Named turns come first, each shown by rows before and after it. Which turns, in which order, take the first row of each pair that follows to the second? Write the first one first, as in the answered first pair.
turn Q_300:
[ 38.6   2.1 -23.0  -0.3  17.1 -10.4  20.1 -11.4   9.1   4.3 -12.7  13.4
  20.0  -0.4   2.5  33.1 -19.8   7.3   7.9   1.6]  ->  [ 38.7   6.1 -11.6 -14.8 -18.5  -6.0  14.4 -14.5   8.0   0.4  -4.9  29.7
  12.0   9.6  15.2  33.0   7.0 -12.2  -4.3   0.9]
[ 14.9  -1.6 -14.4  11.8  37.1  -0.9  -8.2  -7.3 -21.1   4.1 -10.6 -21.4
   2.3 -28.9 -10.8   8.5   3.3  15.1  -2.6  -1.2]  ->  [ 26.7   5.2  -5.6   6.2  24.2  -9.7  10.8  -4.6  -9.1  15.0 -13.0  -1.4
  18.7 -14.3  -3.2  29.8 -23.3  11.7   7.6  -2.2]
[ -4.3 -13.0 -20.2  13.3  13.4  18.6   2.4  25.2  12.9 -17.2  -4.0  -9.8
 -18.7 -18.6 -14.2 -28.2  10.5  18.5  32.2  -2.7]  ->  [  5.8  -8.1 -16.6  12.3  11.4   9.9  20.1  27.6  22.4  -7.7  -8.2   2.2
  -2.2  -9.3 -11.7 -10.7 -19.0  21.1  44.3  -2.6]
[ -7.1   1.8  14.3  -3.8 -20.8  13.0  -9.8   6.6  10.2 -13.9  12.0 -16.6
   4.2 -19.4  -7.2   7.0  -1.4   8.7 -12.2  -8.4]  ->  [ -7.3   0.8  11.0  -0.1 -11.4  12.4  -8.7   6.8  10.3 -13.4  10.6 -21.8
   5.3 -21.6 -10.8   6.9  -7.3  13.5  -9.9  -8.3]
turn Q_182:
[  7.9   6.9  21.0   0.0 -14.8  -6.7 -28.2  -7.6  14.5  18.6   0.3  -5.1
  16.5 -10.0  -9.1  -1.4   0.1   5.5 -15.2 -15.1]  ->  [  7.7   7.4  22.2  -0.7 -16.3  -7.0 -27.7  -7.5  12.4  19.5   0.6  -4.5
  16.1  -9.9  -8.0   0.1   1.9   4.1 -15.8 -15.2]
[  8.8   0.7  -0.5   0.9 -15.8   4.3  19.2  -8.0 -12.2  33.1  -0.9  10.9
  -4.9   3.8  15.7  34.2  -0.7  -6.3   8.9   2.3]  ->  [ 17.0  -1.7 -12.6   3.4   4.4  -0.6  18.8 -14.3 -11.4  30.6  -6.2   2.2
   1.2  -2.0   8.9  37.2  -8.9   3.5   5.9   4.4]
[ -8.8  -5.2 -20.4   9.9  18.0   7.4 -11.2  17.5   6.1 -13.7  -1.1 -10.9
  -0.9  -3.7 -11.5  -8.0   3.5   1.7  11.5  -5.5]  ->  [-13.9  -4.4 -12.6   8.3   4.9  12.4 -12.3  22.8   8.2 -14.2   2.0  -5.8
  -4.6   0.6  -8.8 -13.0   7.2  -3.6  15.2  -7.7]
turn Q_629:
[-14.2  -3.4   4.1  -4.6  -0.4  -2.1 -11.9  -8.1  -5.2   1.2  -1.8   3.6
  -4.2  -0.8  -5.5   0.6 -12.2  -7.2  -8.8   5.4]  ->  [-13.8  -3.9   1.9  -3.3   0.1  -1.0 -10.3  -8.9  -9.8   3.1  -1.1   3.8
  -6.8  -3.2  -3.4   4.3  -6.1  -8.6  -8.8   6.9]
[ 19.2  12.9  -7.0  -6.1 -13.0 -11.4   7.9  -9.9  33.2   2.1  -4.3  32.1
   6.3   5.6  -1.8  35.3 -24.0  -2.5   7.5 -10.6]  ->  [ 19.1  14.1  -4.6 -10.2 -14.4 -14.8   1.0 -16.6  33.2  -0.6  -4.4  31.0
   8.0   6.8  -2.1  34.4 -20.6  -5.6  -4.2 -10.4]
[  1.0 -21.3   3.0   6.8  -1.0   1.5  -7.7  14.3 -20.6   1.2  -9.3  -4.5
  -9.8 -16.2  14.4  -8.0  -8.0   3.2   3.7 -10.7]  ->  [  0.3 -21.4   4.6   6.6  -1.3   2.0  -7.4  16.6 -15.7  -0.4 -10.5  -3.9
  -7.3 -15.0  11.9 -11.5 -14.5   4.8   6.0 -12.4]
turn Q_72:
[-19.1   7.2   7.6  29.2  10.7   5.8  -5.6  17.2  -9.9   6.0  10.3  -6.8
   2.8  -0.8  -9.8   1.0   1.3 -13.4  10.9   4.8]  ->  [ -1.4   7.4  -6.8  25.9   9.5   4.3   8.6  15.0 -12.0   9.4   8.6   5.4
   5.1  -1.7  -2.5  20.2   6.2 -13.0  16.8   8.2]
[  4.9  11.2  37.2  -0.6   0.4   2.8   8.0  13.0  -2.8  20.8   9.2   2.1
  -6.5 -12.9  13.9  -0.5  -9.5   2.0  -0.6  19.8]  ->  [ 15.7  10.8  29.1  -5.1  -4.1   3.7  14.3  11.7  -1.1  20.0   8.0  10.3
  -6.2 -11.6  17.1   7.1  -5.0   0.8   2.6  20.4]
[ -1.6   7.3  -2.6  -2.7   3.7  -9.9  -6.0  -4.4  17.7  -9.8 -11.1  -1.9
  10.5   3.2  -6.7 -10.5 -19.6   8.3  -3.3  -5.1]  ->  [ -3.1   7.3  -3.7   1.4  11.3 -12.5  -1.3  -5.1  12.9  -3.9 -11.2  -4.0
  12.5   0.5  -4.8  -3.4 -23.2  10.0  -2.5  -3.2]
[ -0.8  -4.4  -3.7  -5.5  21.5  12.1  -0.5  15.7  26.7   1.6  -4.7  -8.5
  -0.3   2.9 -16.8 -37.7 -24.6   0.8  25.5  -6.2]  ->  [  0.7  -5.1  -8.0   2.3  35.7   6.7  10.0  14.9  17.2  13.1  -5.9 -11.0
   3.4  -2.4 -11.3 -21.4 -30.3   3.2  29.4  -1.7]
turn Q_436:
[-13.3  12.0  18.9   6.4  13.3 -16.4 -12.1 -13.5 -29.8  16.8   6.2  -6.5
   9.6  -8.8   3.8  14.9  -2.7 -13.1 -27.2   5.9]  ->  [ -8.2  16.6  29.8  -5.1  -2.3 -18.2 -13.3  -9.6  -4.5   9.1   3.5   4.3
  22.4   7.4  -5.1   3.7 -29.2 -10.9 -22.9  -1.6]
[ 20.3  -1.2 -16.4  -0.5   2.9  -1.7  -0.3   6.2  13.8  -4.6  -5.7  11.0
   6.9  11.9  10.1  15.1   2.4  -2.3   9.9   1.1]  ->  [  9.8  -4.3 -13.9   6.7   8.7   5.7  -3.5  15.2  18.0  -8.1  -5.5   3.1
   3.0   8.9   1.5  -2.0  -4.2   5.5  21.1  -2.4]
[ 26.9   3.3 -14.1   1.3   6.3  -5.1   3.0  -7.8   9.7  -2.7  -1.7   7.4
  13.2   2.1   4.3  29.6  -1.0  -1.5  11.3   2.8]  ->  [ 15.8   0.6  -8.1   6.5   9.2   4.0  -1.4   5.0  23.7  -9.9  -2.6   1.4
  11.7   3.1  -9.3   5.2 -18.4   8.7  25.8  -4.5]
[ 24.1  -1.2 -14.4  -8.0 -12.6 -27.6  12.3 -32.0   7.0  -7.2 -25.8   0.7
  -3.2  11.8 -10.0   5.2  34.2 -11.3 -10.2   4.0]  ->  [ 11.1  -3.2  -2.3  -5.4 -14.9 -18.1   7.0 -14.0  33.2 -19.1 -27.8  -3.8
  -0.8  19.6 -30.0 -28.3   3.9   1.8   8.6  -7.0]
Then:
(two turns a pair)
[  6.5  16.7   3.6  -0.2 -21.7   6.0  -8.6  -2.6  17.3 -14.8  -1.8  21.9
  -3.7   7.3   6.4  -3.0  -0.4 -16.9   1.5  -8.0]  ->  [ -2.9   8.8 -10.2  14.9  13.8   9.8 -19.8  -2.9   9.4 -19.9  -5.0  -5.6
 -11.4 -10.8  -8.4 -19.0   2.2  -1.5   1.2  -6.2] | Q_300 Q_300
[ 17.8  -3.0   2.4 -24.7 -36.8   5.7 -23.2 -21.5   4.6 -15.5   9.2  25.8
   5.3  13.9   1.3  -7.1  36.7 -27.6 -24.7   0.6]  ->  [ -9.0 -14.4  -1.6   1.6   5.0  21.4 -32.3   3.0  20.1 -26.3   3.0  -9.4
   0.9  -0.2 -33.5 -54.4  -0.7   6.2   6.4  -9.6] | Q_436 Q_300
[  4.8 -11.9  -7.1  13.9  14.9   1.5  23.1  11.7 -30.2  22.1  12.0  -2.6
  -2.5 -20.0   9.6  17.6  20.8   0.3   5.2   4.3]  ->  [ 13.0 -12.4 -15.2  14.0  28.2  -2.0  25.6  10.7 -20.3  18.9   5.4  -5.4
   7.0 -20.4  -0.2  17.9   2.4  12.0   9.9   2.8] | Q_300 Q_182
[-14.5  -8.6  -6.2   2.9  20.4 -10.5   6.2   0.0  -9.6  -1.1  10.1  -0.5
  -9.2  -7.6   3.1 -10.2  16.7 -10.1  -4.5   1.3]  ->  [ -5.3  -2.4   4.4 -14.4  -0.5 -18.1   1.1  -7.8   4.5  -7.1   9.0  12.7
   3.1   7.8   3.7  -7.8   7.6 -17.8 -16.4  -2.8] | Q_436 Q_72
[  4.8   7.6   1.7 -15.4  -2.2  -2.8  -2.3 -11.2  15.6  -5.2   0.0   4.1
   2.3  -2.0   7.1   7.3   4.3  -0.4  -4.7   0.2]  ->  [ -3.5   6.6   6.4 -13.9  -3.7  -0.4  -8.8  -9.8  13.3  -6.9   2.0  -1.3
  -2.7  -3.3   5.7  -0.9   9.2  -2.1  -8.1  -0.8] | Q_629 Q_72
[-20.5  -2.0   9.9   6.9 -12.5  -1.2  -7.9   1.9 -12.3   4.8   2.8 -10.5
  -6.0  -8.5  14.4 -21.4  17.1 -13.7  -3.0   5.4]  ->  [ -4.9   2.3   8.8  -2.6 -25.1  -8.3   2.2  -3.0 -10.0   8.7   1.3   6.1
   2.4  -0.4  23.1  -0.6  15.5 -20.5  -5.7   7.7] | Q_629 Q_436
[ 16.5  -8.0 -21.3 -19.7 -18.0  18.7  -6.9   3.4  23.5 -11.7   1.0  12.5
 -14.0   1.5 -13.1 -17.5  14.2   4.9  20.7  -6.8]  ->  [  7.6  -8.3 -15.0 -16.2 -23.0  21.5  -7.7   7.9  17.5  -8.0   4.9  12.2
 -20.1   0.3  -8.7 -19.1  21.9   0.0  22.8  -6.7] | Q_300 Q_182
[-19.3  -9.9  -9.2   6.2  20.6  35.6  -1.5  -4.8  -4.9  -3.5   8.7  -8.7
  -7.6  -8.8  13.3 -47.7  -5.9  39.0 -23.7 -19.6]  ->  [  7.6  -6.2 -21.9   5.1  26.4  25.6  30.8  -4.2   3.6  10.6   1.4  11.1
  12.2  -2.1  19.5 -11.7 -37.6  46.2  -3.5 -15.8] | Q_300 Q_72
[  4.9  -7.5  -8.4 -20.9  -3.3  10.9  10.5  14.4   8.6  -7.0   0.4  23.8
   7.0  17.4  12.9   4.6   7.6  12.7  25.7 -22.7]  ->  [  0.1  -7.6  -4.0 -26.9 -10.0  12.9  -6.7   8.1  10.4 -17.9   2.1  18.0
   2.3  18.4   7.9 -11.0  20.1   8.7  10.0 -25.1] | Q_629 Q_300
[  1.9   2.0  -1.1   8.2  34.9 -20.7  12.5  -0.1  16.9  10.9 -17.3 -21.9
  15.5  -6.4  -6.4  18.9 -44.9  23.4  13.5   8.5]  ->  [ 11.3  11.7  23.1 -24.6 -35.4 -15.7   7.7   0.1  36.6  -0.2  -8.9  18.7
  15.0  23.6   8.9  14.9 -27.0  -4.9   3.4   0.1] | Q_300 Q_72
[ 35.3   1.7 -45.1  -0.1  -7.7  38.1  27.7  -1.8  -6.1 -22.6  -7.5  13.1
 -19.0 -11.2   3.1  12.6  25.6  13.5   7.0  -6.9]  ->  [ 33.7   0.6 -43.5   2.9  -0.7  39.2  30.5   5.7   8.1 -25.2 -11.6  10.7
 -11.0  -8.0  -8.3   4.0   0.1  24.1  19.7 -11.1] | Q_300 Q_629
[ 24.8 -14.0 -30.8 -11.3 -14.3   9.8   7.5  18.0  29.6 -31.8   0.7  17.5
   1.0  -9.7 -17.8 -13.3  -0.6  12.4  22.0  10.5]  ->  [  1.0 -12.6  -6.1  -2.6  -6.1   4.8  -1.8  23.7  34.4 -28.2   0.4   2.4
   8.8  -6.0 -27.6 -29.1 -29.3  16.6  21.6   7.4] | Q_72 Q_300
[ -3.6  -6.3   7.0   2.7  21.6  -9.9  -8.5  -0.7   4.4  -6.2   1.1  -7.2
  -5.0  -2.2 -20.9 -10.2 -10.3  11.7   6.7   0.1]  ->  [ -5.1  -7.0   5.1   9.5  26.7 -10.2   0.7   1.6  -8.0   4.6   2.6  -5.9
  -8.0  -6.8 -12.6   2.5  -4.6  10.0  13.0   4.6] | Q_300 Q_436
[  6.5  -0.4  -4.3   0.9 -16.8  -3.9  15.1  -8.7  -2.3   4.6 -10.4  14.5
  -1.6   6.1   2.6   9.3 -10.4  -9.0   2.9   6.5]  ->  [-13.4  -0.6  12.1   3.9 -18.7  -2.2  -1.9  -6.1   1.1  -1.3  -8.1   2.1
  -4.2   6.8  -5.4 -14.3 -14.2  -9.3  -4.1   2.4] | Q_72 Q_72
[ -2.4   9.8   8.8 -21.5 -23.9   6.2  -7.3   1.2   8.0 -25.2   5.7   6.5
 -15.4   7.3  -4.8 -11.8  14.1 -10.5  -5.2 -13.8]  ->  [ -2.5  10.1   4.5 -14.1 -21.4   5.7   5.1   1.0 -11.1 -11.2   8.8  10.1
 -21.7   0.6   9.6   9.0  29.1 -16.9  -1.5  -7.1] | Q_182 Q_629
[ -9.5 -19.0 -16.4   9.9  32.5 -13.9   4.0  -0.7  -7.2   4.9   6.5  -3.2
   2.3 -22.5  -3.8   3.4  -4.8  10.2   8.4   0.9]  ->  [  5.7 -14.1 -16.5  -1.2  22.9 -24.0   7.5 -12.0  -5.7   7.4   5.2   8.4
  12.1 -15.4   4.3  21.8  -5.0   3.5  -3.4   3.0] | Q_629 Q_436
[ -9.2  -3.0  -0.8  11.3   3.7   2.4   3.1   6.1 -19.9  -0.3  11.0  -5.2
 -17.8 -11.3  13.2  -2.8  26.9  -3.2   3.3   5.4]  ->  [ -3.2  -3.5  -7.4  11.5   0.1   8.0  14.9  15.7 -10.9  -0.6   9.0   4.4
 -16.2  -9.4  11.8  -1.5  17.3   2.1  21.4   3.0] | Q_629 Q_72
[ 26.8  -1.4 -20.1  -5.5  -3.9  11.6  -4.6  11.5  -4.4  -3.7  15.1  28.2
 -30.5  -1.4 -15.7   5.6  15.4 -13.1   8.6 -13.8]  ->  [ 12.7  -0.4  -8.0  -4.6  -3.4   8.0 -20.0   4.9 -15.2  -3.9  19.3  17.5
 -34.6  -3.0 -14.0  -1.1  26.2 -20.1  -9.7 -12.6] | Q_72 Q_436
[-24.5  -5.6   4.3  19.5  -8.6  26.1   1.0  30.8   1.4  -6.2   6.9  -0.6
 -22.8  -4.9  -6.4 -36.5   9.1  -0.4  33.0  -9.4]  ->  [-30.2  -4.3   5.9  32.9   7.3  16.7  13.7  28.8 -17.9  14.4   8.2  -4.5
 -20.5 -11.1   4.3 -13.3   4.9  -2.4  34.7  -1.9] | Q_72 Q_182
[ 12.1  -0.9 -22.6  -2.2 -10.6  -1.2  16.8   4.9  -8.2  -2.7  -1.7  11.5
  -5.1   3.7  13.7  18.4  12.0  -0.3   4.2   1.3]  ->  [  6.4   1.2  -8.5  -6.2 -23.5   1.1  15.7  12.5   6.7  -6.4  -1.4  17.2
  -0.4  13.6   8.8   6.2  -4.1   0.5  11.7  -4.5] | Q_436 Q_182
[ -4.5  -4.5  10.0   0.4  17.9  -6.5   5.4  10.1  17.1   0.4  -0.3 -12.6
   9.8   5.5 -11.6 -11.8 -37.2  18.0  15.1   2.8]  ->  [ -0.7   2.7  27.2 -13.2 -20.1  -9.7  13.3   8.2  13.4   9.0   6.1  12.9
  10.1  20.2   9.2   6.8 -23.4  -4.5   9.2   4.5] | Q_300 Q_182
[ -3.9   2.9 -14.3  10.4 -11.4   3.9   4.4  13.7  -9.1  11.6   4.1  -4.5
 -26.6  -5.1   2.5   5.9  16.0 -10.0  27.5  11.9]  ->  [ -3.9   2.6 -10.3   6.1 -18.8   8.2   1.6  19.4   6.4   2.9   2.6  -0.9
 -23.1   1.2  -5.8  -7.4   4.4  -7.3  34.3   5.7] | Q_72 Q_629
[ 10.8  -2.6  -0.5  -0.3  17.1 -18.2  11.1 -21.6  -7.5  20.4  -2.9  -1.1
  19.0  -2.3  14.6  27.5  -7.1  -5.8  -1.2  12.1]  ->  [  0.5  -1.6  17.8  -4.9  -1.5  -7.4   5.8  -3.1  21.9   7.2  -3.1   4.7
  23.5  12.5   0.3  -4.4 -35.9   0.2  15.7  -1.7] | Q_436 Q_182
[-8.5  4.6 -6.2  0.5  1.2 -4.6 13.8 17.7  4.2  1.8  8.5  3.2  7.6  0.0
  7.2  6.1  8.7 -7.0  6.7  9.6]  ->  [ -4.7   3.8 -11.9   2.1  10.6  -7.3  13.6  14.7   4.2   1.3   5.8  -0.3
  10.0  -2.8   4.0   7.5   5.4  -3.1   5.1  10.7] | Q_182 Q_182
[ -6.7 -11.8   3.6  11.3   2.9  -3.4  -6.2   0.1 -11.1   7.6  14.2 -13.1
   2.6   5.8   4.7  -2.3  12.6   2.0 -19.4   2.5]  ->  [ -1.0  -9.7   3.9  13.4   8.7  -9.7   5.7   2.6  -5.1  14.4  10.2  -8.7
  14.3   9.8   3.4   8.7 -10.2   7.2  -9.7   2.4] | Q_300 Q_300
[ -8.2   4.6  21.1   0.7 -10.0  -9.4   0.9  -0.3  -8.9  13.8   4.4   7.0
   3.2   7.9  13.6  14.6  -4.9 -11.9  -2.2  -0.1]  ->  [-10.8   2.0  15.3   3.9  -4.5  -5.9  -3.3  -2.3 -18.1  12.2   6.6   0.9
  -5.4   0.7  14.7  12.7  10.9 -13.2  -6.8   2.3] | Q_300 Q_72
[ 10.0   5.7  -6.0   3.1   4.7  -4.6  27.3   2.4  -3.4  15.0  -3.8  15.4
  -0.3   4.3  13.4  25.0 -10.7   1.5  26.1   7.3]  ->  [ 10.9   9.5   6.1  -7.6  -0.4 -10.9  12.5  -3.0  18.0   3.4  -8.3  12.2
  14.9  16.3  -0.7   8.8 -34.7   5.4  13.6   0.1] | Q_629 Q_629
[ 21.5 -16.2 -15.5   2.0  -8.8  21.4   7.6  17.4  18.9  -1.6   3.7   2.1
  -5.9  -3.8  -2.0  -0.8 -16.1  11.5   8.8  -9.5]  ->  [ 13.7 -15.9  -8.1  -0.3 -23.0  26.4   2.2  18.8  13.4  -2.2   8.5   5.1
 -15.6  -2.5   3.7  -6.1   1.6   2.1   4.9 -10.0] | Q_182 Q_300
